(in the rows, 128 means zero)
The rows below come in pairs that one turn or mirror swaps. Which row does each named row swap with?
The rows were stretched afterwards, more along some directions than others.
timat: [165 166 128 129 131 102 108 147 123 130 139 133 120 141 161 113 114 146
 117 147 125 133 132 146 116]
laro: [145 150 119 130 121 112 111 123 154 120 117 138  97 152 140 106 115 102
 139 139 115 103 126 135 130]
Vip: [109 119 147 127 114 135 122 115 195 135 121 137  96 101 153 108 116 106
 141 106 134 126 132 133 144]
Damu: [158 148 126 139 113 126 112 137 187 137 139 128 117 135 159 116  93 152
 114 161 104 108 154 114 134]
sesod: [169 147 120 134 129 118 104 138 154 121 127 149 110 146 166 128  74 132
 110 162 128 143 131 136 122]
seb: [122 146 121 126  97 133  99 117 205 143 108 136  86 123 144  96 123  99
 146 115 110 102 132 115 134]
Voz: [119 136 138 129 111 127 124 120 196 142 120 137  94 131 156 101 121 114
 122 140 141 126 156 122 113]
pevo: [140 141 122 128 107 112  93 146 147 127 108 129  90 124 130  98  87 136
 119 128 117 147 121 128 136]
Bul: [128 130 114 106  83 127  93 119 166 130 125 157  62 106 116 103  90  67
 122 125 119 155 131 120  91]
fif: [147 162 127 123 110 102  95 119 183 107 132 146  70 143 142 103  96  91
 110 140 117 127 124 123 111]
sizu: [160 167 123 138 129 104 100 140 122 127 135 128 113 142 153 113 109 151
 104 142 126 131 142 133 114]
zurem: [143 128 130 119 100 136 115 120 174 146 113 161  99 114 150  83  95 102
 129 124 121 143 154 136 103]
Lagib: [136 132 116 151  89 129 116 132 167 136 123 135 115 127 136 124  83 137
 119 138 109 123 136 122 135]
tar: [128 124 143 135 114 124 125 118 193 122 119 168 111 138 166 116  98 106
 131 151 124 124 136 149 137]
vubav: [137 156 119 122  89  97  98 128 191 107 128 143  62 139 144 101  95  80
 118 141 117 133 128 123 109]
gek: [146 141 119 152 109 108 110 141 161 129 131 128 116 148 167 114  89 130
 132 138 120 113 137 122 143]
lop: [150 117 133 118 109 115 121 138 148 121 133 160 127 129 148 119  96 116
 116 159 124 160 149 151  98]
kasim: [134 122 144 124  80 110 123 152 151 131 130 144 107 135 163 118 100 114
 123 150 138 153 145 135 100]
Tenu: [134 124 126 123  98 118 126 138 177 132 134 135  86 124 153 116 114  94
 118 138 100 120 144 129 118]
mumo: [148 116 137 111 104 120 121 133 146 126 141 165 124 119 149 117 101 108
 111 159 124 167 154 155  85]
fifu: [134 132 144 134 112 117 126 129 184 119 125 161 107 139 146 118  98 128
 120 150 131 131 132 137 131]
posur: [135 138 113 128 128 119  93 133 149 126 110 152  93 137 123 114  73 119
 135 126 122 119 137 137 148]
Mir: [140 159 132 109  90 121  95 106 164 124 119 149  83 121 118 105 115  87
 117  91 139 138 115 136 101]
Moze: [121 115 139 117  91 109 116 147 155 138 120 147 101 130 158 114 105  89
 129 151 138 159 145 142  97]
tete: [120 114 123 124 101 119 115 136 170 126 123 149  90 130 148 100  99  79
 134 142 115 123 173 133 108]
zema: [142 154 117 120  94 101  96 127 187 114 124 150  66 141 137 101  82  78
 117 147 124 134 120 122 107]
Rabed: [153 133 113 127 101 140 117 118 204 137 126 155  97 131 142 114  84 108
 128 133 123 116 136 128 133]
nulom: [125 133 123 125  86 136 111 110 193 139 110 144  82 119 147  97 118  73
 141 135 105 119 125 139 118]
tesa: [140 153 122 109  89 119  82 110 164 131 119 160  86 116 117 100  95  89
 113 101 131 147 124 139  93]
lod: [130 128 144 130 104 126 117 126 185 137 123 137 114 132 156 114 131 100
 116 139 128 131 162 139 108]
vatev: [117 131 134 129 111 150 110 110 177 150 124 149  87 116 145 100 117 106
 130 120 147 133 143 122 119]
pured: [131 160 111 135  89 104  90 120 187 106 121 137  66 135 131 113  89  89
 111 130 112 118 123 111 123]
Makom: [147 169 127 132 133 108  91 112 148 126 126 147  80 140 146  94  87 131
 113 123 133 127 114 145 134]
pena: [149 153 139 116 109 108 112 131 181 127 118 129  87 145 178 103 117  91
 129 138 121 153 126 148 127]
veza: [127 129 114 110  78 124  98 131 173 133 125 151  64 106 117 121  91  79
 121 127 120 150 139 112  98]
Gem: [153 150 109 122 114 117  89 125 170 142 106 178  91 151 141 104  69  99
 116 147 108 139 149 141 104]
kedu: [124 130 135 117 109 150 109 106 191 137 124 154  86 101 135 113 117  92
 107 109 117 135 140 121 102]
zum: [153 119 139 117  99 111 118 131 159 112 142 162 118 124 153 119 101 102
 111 148 122 158 147 158  95]
luz: [118 119 119 142  86 139 118 127 177 137 126 146  96 130 129 108  89 120
 135 133 118 109 150 107 128]
Kep: [108 115 128 124 111 124 107 121 188 137 105 157  78 141 140 107 104  60
 122 135 125 147 144 136 112]
befa: [158 176 127 137 118  99  97 135 133 123 137 124 112 143 160 116 112 142
 110 134 124 137 130 136 116]
teme: [141 165 118 132  99 105  91 122 191 110 125 149  68 148 144 101  84  87
 118 147 115 124 120 126 120]
lom: [127 149 121 109  95 122  90 104 161 127 115 160  77 116 111  99 110  74
 119  90 133 132 123 140  98]
Zafa: [125 130 145 136 119 126 132 126 194 132 122 161 112 144 157 120 100 110
 129 154 129 127 141 136 134]
Mer: [164 151 124 131 101 139 112 147 153 154 122 130 112 132 134 103  89 156
 125 161 118 124 136 104 124]
fiz: [138 156 124 128  93 105 103 116 185 109 131 151  62 136 136 101  97  81
 114 134 122 125 125 121 108]
fopo: [144 158 122 112 124 112 106 117 157 122 124 148  92 131 156 112 113 121
 122 129 118 142 143 155 127]
Sazi: [130 153 123 113  70 105 105 136 173 118 128 133  90 130 135 102 107  70
 135 128 115 140 112 146 125]
tekem: [139 148 119 134 100 125  83 128 158 145 122 150  75 131 139 113  76 112
 118 131 124 133 135 126 126]
bopet: [139 146 129 110  88 115  91 107 153 122 121 155  91 119 118  96 107  87
 116 108 135 142 121 145  96]
piv: [120 136 136 119 101 138 104 121 172 150 124 143  85 116 149  90 118 105
 138 124 138 141 135 126 115]
valok: [117 138 138 130  99 143 113 116 187 149 125 140  95 121 158 109 119 108
 136 124 144 139 140 123 119]
ledek: [134 128 144 131 118 128 124 124 198 129 127 164 106 142 157 118  89 119
 126 155 135 132 142 128 130]
Memoz: [127 117 129 126  95 108 120 152 142 134 121 151 106 139 155 117  95 105
 128 153 137 145 151 140 104]
Mig: [127 144 113 125 125 135 110 120 175 158 113 165  94 126 137  93  75  93
 146 112 118 118 138 133 126]
gulil: [151 150 128 128  88 130 110 132 190 144 126 144 102 129 156 110  80 137
 114 125 117 150 150 121 123]
fop: [127 140 119 126 121 107 107 152 181 127 108 132 103 150 160  95  96 103
 148 158 116 129 128 145 135]
vufe: [132 132 135 134 119 141 112 113 205 138 132 134  85 129 161 103 105  96
 136 144 126 112 128 124 147]
les: [131 131 114 106  84 124  93 123 160 127 131 151  69 109 118 113  91  74
 117 137 128 164 132 122  90]
pov: [134 133 141 128 119 118 129 123 186 126 126 167 107 138 152 118  94 115
 127 138 131 134 136 144 132]
Mut: [116 131 129 127  94 147 115 119 183 149 135 140  88 111 140 103 115 100
 131 118 148 135 143 112 110]
lise: [131 132 113 134 112 128 126 151 196 157 122 135 110 132 163 117 110 114
 135 151  94 111 169 122 125]
Belev: [161 164 125 136 118 104 105 141 133 130 137 125 121 141 152 110 106 149
 112 136 134 138 142 127 113]
devi: [129 121 148 120 112 125 127 122 191 131 124 172 108 131 150 106  97 104
 124 147 128 138 135 146 118]
sabi: [141 121 152 131  96 147 124 122 168 137 138 135 111 120 149  83 114 114
 125 143 128 137 129 131 117]
sor: [141 145 106 138 126 130 102 122 188 141 125 145  88 140 154 106  85  92
 141 127 115 115 123 141 151]
dudor: [131 120 130 122  64 120 139 157 180 145 132 153 120 138 174 112  86  89
 151 172 123 146 154 143 118]
perip: [127 136 116 129 101 111 117 125 162 119 141 134  82 132 161 117  96 101
 117 133 134 151 160 129 117]
fem: [145 135 139 131  81 108 105 146 151 116 130 127  99 124 145 111  80 147
 113 148 120 157 138 119 115]
gupa: [161 169 113 131  99  96  85 140 168 110 129 125  93 125 153 104  79 142
 118 134 110 124 131 125 128]
Bup: [141 143 147 111  98 131 106 101 178 124 117 146  89 111 132  96 112 103
 128 112 130 145 124 135 111]
sile: [119 113 133 118  75 115 113 144 151 139 121 148  95 124 144 109  98  97
 128 150 136 151 148 128  97]

fopo is swapped with perip
gupa is swapped with Vip
sabi is swapped with Mer
pured is swapped with tar
fiz is swapped with fifu
zema is swapped with devi
fop is swapped with Mig
sesod is swapped with kedu
Bul is swapped with lop

